In the data rows, 128 means zero.
Some points, one per row:
[158 118 127 152 120 158 173 130 148  93  99 117 131 123 110  86 133 168
 120  91 131  78 146 125 161 170 139 127 100  91  96  45]
[118 133 119 131 133  93 104 133  99 151 140 112 115 140 131 169 106 126
 147 137 124 154 134 104 123 116 113 127 146 127 128 159]
[ 84 151 108 113 132  82 115 131 132 128 176 149 153 149 154 146 101 126
 139 122 132 151 114  91 109  95  97 104 126 124 151 181]
[114 112 175  93 119 160  99  97 137 143 131 165 114 106 137 152 177  78
 127 182 134 168  67 172  85 127 173 135 158 173 156 163]
[162 119 133 146 120 141 139 130 116 117  97  92 114 121 112 120 131 132
 112 118 131 108 160 138 149 140 128 146 116 113 110  86]
[100 142  95 127 145  86 116 155 104 121 148 120 130 137 137 156  91 129
 137 114 124 138 160  92 126 106 108 119 125 129 124 154]
[182 117 106 172 139 201 226 142 162  81  86 131 151 137 100  13 137 235
  95  56 121  17 154 133 193 183 123 126  83  74  67   2]
[120 140 116 130 151 157 169 126 173 123 127 173 158 142 122  68 148 175
 128 105 128  97  85 152 148 142 123 112 118 133 121 115]
[113 158  88 145 149 102 168 149 139 108 147 129 158 155 127 107  95 186
 145  74 130  97 137  90 145 120  90 106 104  96 110 129]
[109 142  73 158 137  15  83 169  43 125 162  26 111 144 150 217  23 124
 146  87 117 179 218   8 160  63  47 133 128  90 126 157]
[138 134  98 155 120  76 125 143  88 117 140  64 112 133 122 162  89 145
 155  84 129 127 180  91 145 106  96 135 114  98 119 122]
[138 130 148 125 131 181 164 111 179 133 118 178 149 123 120  69 173 159
 122 118 127  94  85 165 123 160 160 123 123 134 119 103]
[170 123 134 160 140 176 172 136 140 123  84 116 124 128 109  74 138 176
  92 103 122  74 143 130 160 165 129 142 110 109  83  57]
[ 29 186  80  56 142   0  40 135 118 167 255 167 184 145 179 222  65  87
 233 149 126 254  85  73  64  33  72  85 161 150 206 255]
[ 97 119 175  78 124 141  75 101 144 153 140 179 123 111 136 160 172  53
 139 214 136 197  50 193  86 119 165 132 171 196 174 198]
[118 134  84 148 120  64 120 159  80 114 147  83 122 155 137 172  59 150
 144  97 122 125 195  54 142 110  80 111 113  80 113 127]
[141 127  97 159 128 119 166 153 112 104 125 104 132 153 128 114  83 186
 121  78 126  79 183  78 158 140  93 113  98  70  91  79]
[ 60 171 102  92 157 121 150 131 173 131 209 208 193 152 154  94 119 160
 153 112 131 128  62 111  91  95 100  86 124 132 153 222]
[142 126 123 142 130 151 145 133 141 130 100 138 120 137 117  95 143 146
 103 132 123  94 122 155 143 146 128 132 120 132 116 101]
[157 141 130 154 131 175 194 121 176 119 105 149 152 138 106  50 160 190
 115  84 137  58 111 150 143 161 137 124 101 110 102  73]
[139 135 103 146 138 141 167 127 162 126 144 145 159 142 130  66 129 193
 136  82 119  91 107 112 149 137 106 116 109  96 119 106]
[107 137  81 141 132  60 126 155  96 109 163  88 144 149 141 156  60 154
 152  87 123 135 177  50 151 104  72 107 110  78 124 136]
[121 134 178  99 134 191 130  94 173 163 122 198 141 114 131  96 195 105
 109 168 128 130  59 186  85 144 185 131 148 176 143 164]
[111 132 113 126 125 106 113 129 126 135 137 126 131 138 137 132 122 110
 127 130 128 134 135 121 126 116 114 122 123 131 140 142]
[112 111 186  90 114 173 113  81 163 146 137 184 127 115 138 125 191  86
 128 182 142 159  45 176  82 134 174 126 155 172 165 163]
[166 119 129 159 140 163 174 133 145 108 101 108 133 121 116  86 134 176
 110  83 121  84 151 111 169 149 126 139 111 101  97  57]
[120 122 163 102 140 185 139 112 151 141 130 188 140 120 135 109 170 131
 120 157 127 128  77 161 102 139 164 123 148 152 128 150]
[143 117 173  98 129 203 133  94 172 156 117 188 133 101 120  80 207 101
 111 164 123 124  59 215  97 140 183 142 147 174 150 149]
[157  85 149 148 111 153 105 116  89 145  73  94  62 105 110 155 158  83
 125 156 119 131 144 173 135 157 168 157 144 153 121  74]
[156 119 141 149 132 182 166 122 140 127  82 131 119 124 120  82 159 145
  88 114 122  83 139 141 145 157 151 140 116 127 103  65]
[145  99 162 117 114 121  65 133  71 145 102  90  77 100 123 203 124  67
 132 187 125 181 159 135 118 137 153 156 160 150 125 138]
[128 109 113 141 108  78  79 140  67 143 123  70  79 132 129 188  93  82
 132 152 124 159 169 106 133 113 109 140 138 124 137 131]
[133 166  84 153 129  77 176 145 155  92 164 110 179 164 123  92  79 214
 157  49 137  85 145  72 154 126  67  99  86  55 112 112]
[123 144 136 117 134 154 156 117 183 126 142 183 162 134 129  79 153 166
 139 117 130 105  83 142 117 150 142 108 124 121 123 135]
Here are 12 more points, each followed by its number:
[146  98 188 121 110 162  96 106 117 147  87 123  89 107 120 166 163  77
 104 193 132 155 114 159 102 155 175 149 156 159 125 120] 0
[116 156  88 141 136  78 139 143 131 119 152 114 149 149 131 131  89 165
 159  83 131 119 147  88 142 118  91 111 111  98 124 141] 1
[165  91 152 141 112 146  91 132  65 145  66  78  57  95 109 188 137  71
 116 168 116 141 184 158 127 159 177 164 149 149 108  85] 2
[137 116 138 139 120 156 164 115 149 108 114 138 132 124 121  96 149 152
 125 103 133  98 119 136 136 151 145 124 116 117 115  80] 3
[205 105 120 185 131 195 209 135 144  88  53  95 121 128  91  35 142 213
  94  66 124  29 170 149 208 189 130 147  90  84  66   0] 4
[116 101 180  99 117 160  99  92 119 144 115 151  88 104 128 171 186  54
 120 188 143 174  68 182  83 123 182 145 165 193 161 149] 5
[119 132 130 118 132 149 132 122 152 126 113 153 137 123 127 103 154 115
 109 141 128 120 114 160 130 136 144 128 123 147 134 119] 6
[100 131 162  99 115 151 109  81 161 168 145 193 127 129 146 119 191  71
 122 171 133 143  53 183  67 114 162 117 148 180 178 180] 7
[165  90 135 162  98 151 136 121  90 128  80  86  77 122 119 132 140 100
  90 120 123  87 184 130 134 146 146 143 122 114 116  53] 8
[156 116 117 152 140 173 173 132 128 139 102 140 119 140 106  77 148 182
 132 101 119  69 124 157 147 164 139 129 121 118  95  78] 9
[136 127 127 132 137 132 121 128 119 150 119 130 119 126 129 134 136 122
 126 134 120 136 125 137 127 123 135 142 140 146 129 134] 10
[193 102 135 178 130 185 185 136 132 106  59  93 118 113 100  80 131 181
  96  89 117  59 186 114 182 188 147 145 104  81  64   7] 11
Which two of these numbered points are nearest to each point below, ignoring the 3 directions in which the first points spread most? Their numbers follow each, nearest first.
[104 179  99 123 146 110 169 132 192 121 174 179 199 156 136  67 115 193
 148  81 134  97  96 106 126 118  95  94 102 102 133 166] > 1 10
[ 91 161  82 128 136  81 143 144 161 113 178 153 180 163 147  99  92 167
 135  99 131 114 122  86 136 104  71  93 106 100 143 157] > 6 4
[123 112 165 114 125 160  97 108 126 168 114 146 105 112 132 141 170  80
 111 180 124 157  92 160  96 131 166 144 156 174 143 153] > 10 1
[158 106 143 145 109 147 124 123 120 124  84 104  97 116 120 126 145 102
  93 146 125 115 154 148 144 149 142 147 129 130 121  73] > 6 3
[136 111 132 138 114 123 122 131 107 109 115 100 108 116 125 153 119 110
 130 124 129 130 162 113 136 138 141 131 125 117 120  91] > 3 11
[155 125 123 149 133 160 157 139 127 126  87 121 119 125 109  96 138 159
 117 109 121  78 160 147 149 165 145 137 113 120  94  70] > 2 1
[157  96 131 150 115  98  89 147  59 121 105  42  82 104 126 202  87  99
 133 131 118 164 207  86 154 123 122 157 139 111 108 100] > 11 3
[151 111 129 154 114 142 138 124 122 134 101 104 102 139 115 108 135 133
 108 127 125  98 141 136 147 152 120 139 121 114 112  76] > 7 1
[140 107 153 127 113 160 133 109 134 127 110 131 116 120 125 120 156 121
 124 141 127 121 111 147 128 150 152 133 132 130 127  99] > 3 0
[131 125 178  93 119 200 134  89 174 149 117 202 134 109 119  91 209  93
 123 174 136 122  53 219  82 148 189 133 147 178 152 156] > 1 2
[ 89 152 105 115 122  90 118 125 152 136 174 157 157 144 144 123 118 121
 151 119 128 135 109 114 101 109 108 100 119 122 157 178] > 7 1
[161 119 113 157 134 146 151 140 122 127 102 110 118 123 120 103 128 159
 116 103 114  99 151 124 158 145 128 141 121 116 105  75] > 10 4
[115 105 147 114 120 148 116 117 111 129 120 142 105 116 141 154 149  85
 110 159 127 143 122 142 104 120 153 131 146 155 145 136] > 8 5
[138 126 117 137 114 106 119 140 118 115 123 102 122 132 127 131 107 122
 115 130 128 120 159 116 143 128 107 128 116 104 129 111] > 6 1
[134 122 167 118 127 161 131 112 134 135 125 141 122 120 121 132 149 129
 128 152 140 137  90 142 107 144 154 135 142 140 123 135] > 0 11
[ 93 121 137 107 129  85  53 122  92 165 149 129 105 118 151 209 120  57
 143 186 118 209 116 118  94  93 131 130 169 169 165 207] > 10 1
[121 155  87 138 150 128 187 144 173 105 157 154 189 151 129  55 104 221
 144  65 126  81 119  95 165 133  91 100  95  81 104 113] > 4 1
[ 66 146 136  83 128  98  99 104 157 141 197 186 164 138 160 149 134 102
 168 156 138 186  52 126  77  95 124  97 147 150 178 222] > 3 0
[ 99 144 115 110 145 112 121 131 140 140 159 155 148 136 145 126 123 130
 138 128 125 150  98 122 119 100 115 119 134 146 150 174] > 10 4
[154 107 153 127 112 144  85 130  99 145  86  96  92 105 123 149 134  74
  95 175 119 140 169 149 129 146 153 156 140 137 123 110] > 6 11
[131 149 111 150 137 112 151 135 136 127 137 117 147 150 131 108 105 161
 115  96 131 107 139  94 143 112  91 122 112 111 120 126] > 10 1
[116 123 168 102 127 149 115 103 138 130 124 152 121 114 137 148 167  86
 117 164 142 162  84 159  97 113 157 140 152 174 158 154] > 5 3
[164 100 145 136 131 178 148 130 117 124  98 125 115 115 123 111 138 148
 110 134 117 106 147 133 143 160 147 142 133 110  98  84] > 11 0
[172 101 166 137 123 179 124 124 112 140  83 104 104 103 112 124 148 113
  99 156 119 119 156 149 139 163 163 156 137 127  99  89] > 11 0
[136 141  98 146 122 100 147 147 132  96 125  99 144 142 122 111  92 154
 127  94 131  99 179 102 159 130  96 117  98  87 116  95] > 6 1
[173 158  71 195 145 108 204 170 124  89 109  67 152 163 105  70  66 237
 106  28 129  38 211  54 201 137  58 122  71  46  66  45] > 10 1
[ 99 148 169  88 138 170 139  92 186 142 158 204 163 128 143  91 186 115
 115 151 147 140  25 174  79 108 153 121 141 179 169 188] > 5 10
[151  94 166 145 123 202 164 100 129 135  66 149  81 114 108 111 201 117
  98 133 134  89 102 190 115 167 194 146 136 171 112  61] > 5 3
[143 134  78 153 136  81 133 171  98 103 132  73 132 130 119 144  65 165
 149  73 114 111 211  69 167 132  91 126 102  70  95 100] > 2 11
[134 142  73 167 146 124 205 157 142  78 135 117 169 156 127  60  87 223
 112  38 124  53 175  69 181 129  73 107  80  59  92  66] > 6 3
[148 145  94 151 144 127 181 150 149  91 123 116 165 141 119  79  97 203
 123  68 128  84 162  94 178 137  91 120  94  78  97  80] > 4 6
[150 133 147 128 133 191 163 121 175 134  96 160 149 125 115  57 166 144
  86 134 124  82 111 167 139 158 150 133 119 131 112  95] > 6 10
[ 89 155 107 111 140  86 106 135 132 151 181 142 149 149 142 134 106 127
 149 130 127 150 101 110 107  93  97 112 130 135 148 202] > 10 1
[ 84 145 117  96 143  97 111 124 139 137 182 165 153 147 150 140 114 126
 151 147 137 172  73 123 111  91  98 108 146 148 164 205] > 4 10
[102 123 140 122 128 138 133 105 131 136 131 156 115 135 138 138 157 103
 120 146 134 131  90 147 101 114 142 122 139 163 149 140] > 5 7
[163  94 211 116 121 254 161  82 180 143  70 187 118 100 111  63 228 110
  75 180 133  98  55 215 107 186 210 147 143 170 122  78] > 0 11
[116 109 179  95 125 186 118  84 153 140 107 183 107  99 125 126 210  65
 115 184 139 151  50 218  89 134 199 137 156 210 160 137] > 5 3
[179  72 209 126  98 224 139  88 135 116  54 129  77  93 104 108 204  92
  77 183 141 108  98 199 125 184 201 162 139 149 116  44] > 3 0
[183  70 190 143 107 216 127 106 106 132  39 109  58  90 100 131 192  84
  83 178 128 107 137 198 127 186 204 170 147 155 104  43] > 3 2
[122  94 162 103  96  95  33 122  44 154 124  72  59  96 138 247 114  16
 126 213 128 211 163 125  82 103 149 158 173 155 154 181] > 0 3
[111 140  89 124 127  49  79 163  80 129 163  85 124 125 140 198  58 112
 168 118 118 169 193  70 127 100  93 122 129 102 132 178] > 2 1
[119 181  93 145 158 117 190 138 172 126 153 151 180 165 124  64 114 215
 132  57 136  74 109  98 142 117  86 105  97 101 107 141] > 10 1
[ 95 137 116 115 136 111 134 131 139 113 156 149 142 137 136 135 123 139
 138 120 136 139  99 113 118 108 116 112 128 137 141 152] > 5 3
[ 91 171  90 112 142 104 160 137 178 111 176 179 191 159 141  81 111 176
 147  90 136 103 107 111 127 112  95  88 103 105 138 164] > 6 1
[114 147  87 144 130  68 117 148 113 124 148 100 131 148 136 147  87 128
 132 110 127 136 155  92 143  99  81 120 117 112 140 144] > 6 10
[134 120 128 132 136 120 115 132 125 124 126 111 128 110 136 143 116 119
 130 126 118 155 143 105 143 119 128 136 133 125 131 122] > 11 4
[159 135  93 173 124 119 169 155 132 100 106  93 137 152 112  83  94 186
 106  81 127  65 186  97 181 149  86 125  88  68  90  56] > 6 1
[ 94 119  75 128 108   7  62 149  35 134 178  64  89 140 154 249  51  82
 186 112 123 191 197  60 116  68  84 115 140 112 158 180] > 3 8
[114 150  80 137 146  68 124 155 114 119 169  96 160 138 141 145  68 162
 167  84 117 148 157  66 158  95  73 117 118  96 128 157] > 4 10
[140  93 162 125  96 121  83 119  83 122 106  86  79 106 126 191 128  66
 117 173 135 166 149 130 119 131 146 145 147 133 137 112] > 3 0
[ 67 176  75 122 143  63 151 135 165 114 211 162 195 167 161 109  85 179
 166  70 131 133 100  55 122  82  67  79 105  95 153 186] > 3 5
[147 135 126 140 135 176 190 127 185 110 114 161 162 132 115  48 146 192
 122  87 125  64 115 137 151 170 141 116 101  96 100  70] > 11 1
[ 60 156 141  73 146 132 134 108 181 134 193 221 177 147 152 106 149 128
 139 151 142 155  29 145  83  92 125  93 144 167 171 223] > 5 6
[117 126 143 114 139 140 118 117 147 149 135 162 133 121 137 129 147 110
 128 151 126 154  87 145 116 123 144 127 146 162 145 158] > 10 4
